In the data rows, 128 means zero.
Some points, one per row:
np.array([068, 167, 152, 178, 157, 177, 095, 177, 101, 171, 123, 157, 095, 082,
          162, 172])
np.array([123, 101, 127, 098, 140, 110, 126, 116, 126, 123, 125, 111, 068, 213,
          112, 111])
np.array([138, 111, 102, 124, 090, 108, 170, 118, 129, 095, 129, 112, 153, 220,
          119, 114])
np.array([131, 084, 103, 255, 140, 242, 171, 233, 088, 197, 140, 178, 120, 202,
          255, 255])
np.array([135, 100, 132, 122, 154, 107, 125, 118, 120, 110, 101, 116, 148, 054,
          122, 114])
np.array([132, 095, 107, 149, 156, 147, 172, 133, 079, 144, 147, 242, 126, 199,
          133, 137])
np.array([098, 127, 140, 104, 150, 135, 109, 128, 108, 144, 162, 145, 067, 199,
          118, 124])
np.array([129, 122, 131, 118, 110, 110, 114, 122, 126, 129, 112, 104, 149, 047,
          119, 114])
np.array([142, 097, 120, 115, 128, 118, 136, 119, 112, 126, 148, 141, 152, 205,
          121, 115])
np.array([141, 097, 102, 123, 096, 114, 162, 114, 124, 125, 141, 113, 150, 203,
          122, 114])
np.array([100, 121, 134, 119, 149, 135, 115, 130, 104, 144, 145, 153, 141, 057,
          124, 122])
np.array([144, 089, 101, 192, 109, 179, 154, 163, 103, 159, 143, 152, 102, 218,
          166, 169])
np.array([090, 236, 158, 234, 100, 218, 085, 207, 103, 206, 122, 138, 113, 173,
          219, 231])
np.array([090, 208, 158, 247, 130, 226, 089, 215, 103, 213, 116, 137, 114, 184,
          240, 240])
np.array([131, 103, 102, 111, 097, 113, 155, 118, 115, 036, 142, 130, 146, 207,
          122, 120])
np.array([134, 097, 111, 196, 122, 182, 162, 173, 102, 160, 138, 150, 097, 201,
          177, 180])
np.array([130, 106, 128, 116, 109, 079, 123, 113, 135, 104, 090, 096, 152, 052,
          127, 116])
np.array([128, 110, 138, 116, 125, 106, 114, 115, 137, 118, 106, 092, 156, 049,
          124, 112])
np.array([145, 103, 105, 111, 094, 116, 159, 118, 118, 129, 132, 124, 162, 204,
          111, 109])
np.array([096, 233, 145, 119, 108, 135, 102, 131, 178, 165, 154, 103, 152, 049,
          121, 114])
np.array([145, 097, 110, 178, 126, 169, 154, 161, 111, 161, 143, 128, 104, 209,
          156, 163])
np.array([125, 231, 142, 120, 123, 112, 107, 116, 210, 146, 121, 105, 137, 062,
          114, 124])
np.array([147, 091, 117, 132, 147, 131, 150, 118, 106, 137, 142, 172, 129, 200,
          121, 129])
np.array([099, 140, 146, 132, 171, 144, 103, 136, 101, 154, 143, 167, 122, 056,
          126, 132])
np.array([108, 125, 136, 122, 123, 130, 106, 124, 116, 142, 131, 125, 065, 185,
          125, 120])
np.array([138, 099, 101, 185, 116, 174, 179, 163, 100, 158, 141, 163, 103, 202,
          176, 175])
np.array([148, 100, 113, 255, 107, 255, 161, 255, 111, 226, 143, 098, 126, 210,
          255, 255])
np.array([111, 225, 139, 109, 116, 122, 109, 130, 171, 152, 140, 096, 148, 054,
          120, 118])
np.array([154, 099, 112, 110, 109, 117, 161, 115, 112, 129, 140, 146, 152, 225,
          114, 118])
np.array([153, 101, 108, 115, 111, 113, 160, 119, 107, 050, 092, 150, 180, 043,
          116, 099])
np.array([079, 166, 156, 167, 173, 171, 094, 159, 101, 172, 137, 155, 105, 077,
          150, 159])
np.array([152, 249, 129, 124, 108, 112, 121, 115, 233, 103, 079, 106, 151, 053,
          121, 112])
np.array([145, 235, 121, 115, 109, 095, 130, 110, 246, 090, 094, 100, 154, 050,
          119, 111])
np.array([088, 122, 136, 127, 177, 138, 117, 138, 097, 145, 132, 181, 122, 055,
          135, 132])
Then 12 other points, each followed by its number:
np.array([134, 131, 146, 118, 142, 102, 107, 122, 123, 140, 103, 105, 146, 053,
          119, 114]) 0
np.array([144, 112, 104, 100, 147, 111, 180, 119, 122, 010, 095, 113, 058, 204,
          120, 118]) 1
np.array([140, 106, 102, 112, 100, 119, 173, 114, 118, 101, 142, 123, 158, 209,
          113, 112]) 2
np.array([150, 096, 125, 123, 117, 102, 133, 107, 131, 094, 094, 109, 152, 041,
          114, 115]) 3
np.array([108, 121, 133, 112, 086, 119, 115, 103, 171, 143, 137, 094, 152, 054,
          119, 114]) 4
np.array([109, 130, 141, 089, 141, 122, 104, 126, 104, 136, 167, 157, 068, 202,
          111, 120]) 5
np.array([118, 115, 137, 114, 095, 120, 114, 118, 179, 134, 134, 102, 153, 051,
          115, 116]) 6
np.array([152, 225, 128, 115, 112, 113, 122, 118, 226, 124, 107, 092, 148, 050,
          111, 111]) 7
np.array([146, 107, 133, 122, 144, 110, 121, 108, 136, 115, 106, 093, 053, 204,
          111, 118]) 8
np.array([144, 106, 111, 119, 109, 118, 156, 120, 113, 031, 129, 135, 159, 207,
          126, 113]) 9
np.array([143, 102, 104, 255, 109, 236, 165, 238, 099, 184, 141, 131, 131, 207,
          255, 254]) 10
np.array([121, 129, 136, 106, 143, 119, 111, 118, 139, 139, 137, 097, 068, 211,
          117, 116]) 11
Which three of these numbered points are nearest to each point below, looking only along the 3 directions in which the first points spread most? Their numbers follow each, nearest first.
np.array([144, 096, 129, 111, 139, 115, 126, 115, 124, 071, 103, 105, 150, 052,
          115, 113]) > 3 0 6
np.array([123, 150, 144, 115, 092, 105, 103, 118, 158, 163, 115, 093, 157, 052,
          118, 110]) > 4 6 0
np.array([154, 115, 133, 106, 141, 108, 119, 109, 157, 124, 118, 098, 057, 202,
          112, 115]) > 8 11 2
np.array([142, 102, 106, 255, 116, 229, 156, 218, 102, 191, 130, 131, 119, 192,
          253, 248]) > 10 5 11
np.array([125, 236, 148, 112, 120, 111, 107, 117, 224, 135, 121, 105, 154, 053,
          120, 111]) > 7 4 6
np.array([142, 101, 129, 100, 141, 111, 123, 111, 131, 111, 121, 099, 062, 205,
          106, 116]) > 8 2 9
np.array([123, 095, 134, 107, 115, 111, 134, 107, 144, 108, 114, 102, 153, 058,
          117, 115]) > 3 0 6
np.array([125, 135, 144, 109, 140, 125, 104, 122, 121, 136, 142, 114, 068, 220,
          111, 118]) > 11 8 5
np.array([137, 100, 100, 111, 103, 109, 165, 120, 106, 115, 128, 159, 161, 196,
          123, 110]) > 9 2 8
np.array([141, 102, 117, 114, 112, 107, 127, 118, 120, 094, 100, 115, 155, 049,
          121, 113]) > 3 0 6
np.array([133, 121, 139, 118, 154, 120, 109, 107, 156, 138, 118, 094, 065, 203,
          112, 119]) > 11 8 5
np.array([133, 100, 120, 112, 115, 113, 133, 116, 124, 094, 111, 110, 147, 056,
          124, 116]) > 3 0 6
np.array([115, 098, 107, 147, 143, 149, 168, 140, 090, 146, 141, 199, 128, 207,
          130, 134]) > 5 11 8
np.array([144, 094, 094, 093, 098, 108, 163, 128, 100, 117, 120, 173, 162, 211,
          116, 109]) > 9 1 2
np.array([167, 095, 103, 255, 101, 255, 173, 253, 106, 210, 133, 111, 121, 185,
          255, 255]) > 10 5 11
np.array([097, 162, 156, 159, 100, 167, 097, 145, 181, 168, 118, 094, 102, 073,
          137, 156]) > 4 6 0
np.array([120, 130, 146, 104, 142, 125, 106, 111, 152, 142, 152, 093, 066, 206,
          108, 120]) > 11 8 5
np.array([134, 113, 139, 117, 116, 110, 114, 109, 142, 123, 112, 090, 149, 060,
          109, 115]) > 6 4 3
np.array([141, 101, 116, 119, 109, 117, 157, 115, 119, 056, 146, 128, 153, 206,
          114, 117]) > 9 2 1
np.array([118, 132, 142, 136, 191, 148, 107, 143, 095, 150, 128, 189, 121, 058,
          115, 132]) > 0 3 6
np.array([137, 122, 133, 111, 091, 108, 114, 113, 166, 126, 112, 098, 167, 056,
          117, 107]) > 4 6 3
np.array([142, 097, 112, 118, 146, 117, 153, 115, 118, 046, 096, 120, 064, 204,
          119, 118]) > 9 1 2
np.array([125, 138, 150, 116, 125, 115, 106, 111, 144, 159, 131, 090, 156, 055,
          112, 116]) > 6 4 0
np.array([117, 168, 141, 114, 105, 106, 101, 108, 202, 190, 135, 099, 151, 050,
          117, 117]) > 4 6 7
np.array([096, 232, 152, 225, 098, 211, 091, 208, 098, 202, 130, 147, 103, 162,
          216, 221]) > 10 11 5
np.array([147, 101, 114, 134, 152, 144, 159, 134, 090, 146, 137, 205, 126, 207,
          140, 133]) > 5 11 8
np.array([141, 099, 092, 118, 098, 113, 171, 116, 120, 112, 140, 122, 138, 210,
          119, 125]) > 2 9 8
np.array([128, 136, 150, 121, 142, 125, 102, 120, 126, 138, 127, 110, 155, 053,
          113, 114]) > 0 6 4
np.array([145, 114, 138, 115, 145, 110, 117, 118, 120, 121, 116, 122, 064, 207,
          108, 107]) > 8 11 5
np.array([088, 210, 157, 125, 097, 141, 099, 137, 134, 163, 148, 095, 127, 056,
          128, 130]) > 6 4 0
np.array([095, 220, 170, 107, 146, 198, 080, 173, 092, 195, 255, 186, 056, 200,
          164, 204]) > 10 5 11
np.array([100, 132, 145, 106, 126, 124, 100, 126, 117, 140, 149, 119, 066, 193,
          121, 128]) > 11 5 8
np.array([118, 126, 141, 114, 144, 127, 109, 124, 119, 138, 135, 117, 149, 051,
          116, 119]) > 0 3 6
np.array([133, 234, 146, 120, 117, 113, 115, 112, 225, 119, 111, 108, 143, 050,
          114, 121]) > 7 4 6
